Each path below is one point turned by a fixed rotation once a step. After each direction that follows a path, write how fast that rotation turns it, in deg/step (0 if it stays still).
Each turn is a multiple of 5 degrees from 10 to 175, or 0.
Each row of a path follows its step; steps can be skipped.
Path 1:
step 2: [ 24, -10,   9,  31,   6, -11,  16,  20,  13, -25,  -6,  12,  -6,  -1, -22,
 -18, -18,  13,  17,  11,  -8,   5, -16,  13,  16, -22,  11,  32,  -8,  25,
 -12, -48,  -6,   9,  -4,  28,  -2,  -7, -44, -25, -12,  20, -14]
step 9: [ 12,   1, -10,  23,  -5,  18,  24,   4,   8, -16,   0,  11,  18, -13,   0,
   4,  32,  32,  39, -23, -15, -17,   1,  18,  45, -10,  -3,  13, -22,  -1,
  -3, -21,  -5, -24, -11, -29,  14,   9, -45, -16,  -2, -15,  -4]
step 10: [-42, -10, -11,  18,  11,  -2, -10, -24,  -5, -14, -17,  -8,   3, -33,  10,
  11,  21,  19,  20,  -5, -25,  -5, -21,  31,  17, -21,   9, -43, -15,  38,
  27,   5,  -1,  -2,  -3, -18,  11,  18,  22, -11,  -4, -13,  21]
step 11: [ -3,   2,  -7,  19,  45,   4,   5, -11,  15,  25,  10,  27,  20, -19,  -3,
   4,  23, -10,  22,  13,  -8,  19, -12,  -8,  -3,   0,  11,  11,  14,  17,
  56,  18,   5, -22, -23,   2, -26,  -8,  13,  -5,  -4,  19,  42]
step 14: [  8,  26,  -4, -19,   2, -20, -19,  37,  -8, -11, -17,  19,  -5,  -2, -14,
  16, -18, -12, -13, -13,   7,  38,  11,  24,  -2,  -9,  -9,  31, -38,   1,
 -20, -26, -14,  16, -16,  -2,  10,  -9, -15,   4, -22,  27, -39]
step 17: [-16, -14,  -2, -22,  14,   1, -28, -36, -14,  -2,  22, -33,  33, -13,  19,
  -6,  32,  22,   6,  34, -14, -29,  19,  13, -18,  -9, -15, -25,   3,  17,
  -9,   5,   7,  -6,  -3,  -7,   1,  13,  32,  15, -12,  32,   3]
step 20: [ 25,  10, -23,   5, -19,   0,  39,   1,  -5, -37, -10,  34,  -5,  17,  10,
 -11, -24,  -5,   8,  10, -33, -18,  12, -12,  10,  20,  33,  37,  -4, -12,
   2, -33,  -7,  18, -10,   7, -21,   1,   0,  -1,  26,  22,   3]
step 21: [ 22,  15, -20,  -2,  11, -11,  -2,  37, -25, -10,  -8,  31, -20, -14,   9,
  -3, -14,   8,  -9, -14, -10, -10,  14,  31,  32,  -8,  20,  10, -34,  11,
  -9, -21,  -2,  20,  20, -30,  34,  32, -13, -12,  10, -18,  13]
Directions:
[ 11,   2,   3,   5,  -8,   8,  -1,  13,   1,  -7,  -9,   6,  -3,   6,  -1,
   9,  -1,   0,   4,  -2, -11,  -6,  -7,   9,   0,  -6,  -1,   6,   7,   2,
  -4,   3,  -3,   1,   2,  -4,  -5,   7,   5,   0,   0,   0, -15] -> 60
[ -4,  -7,  -7,  -3,   4,   0,   5,   2,  15,   2,   5,   5,  13,  -1,  -5,
   3,   8,   3,  -4,   4, -10,  -4,  -7,   4,  -7,  -7,  -7,  -8,   5,   3,
   3,   6,  11,  -5,   5,   3,   5,  -7,   6,   3,  -1,  -1,   2] -> 55
[-14, -10,  -7,  -3,  -3,  -2,  -4, -10,  -8,  -1,  -4,  -7, -12,   3,  -1,
  -5,   9, -10,  -2,  -1, -12,  -4,  -4,   1,   1,   5,   4,   1,   8,  -3,
   3,  -4,   7,   7,   2,  -4,  -1,  -1,   7,   6,  -3,   1,  -7] -> 155
[  6,  -4,   8,   5,   2,  -8,   9,  -6,  12,  -6,  -4,  -5,   2,   0,  -4,
   2,  -5,   0,   6,  -5,   4,   1,   3,  -1,  -1,   2,   6,  12,  12,  -3,
   7,  -3,   1,  -2,   3, -15,   0,  -6,   2,  11,   3,   6,   7] -> 155
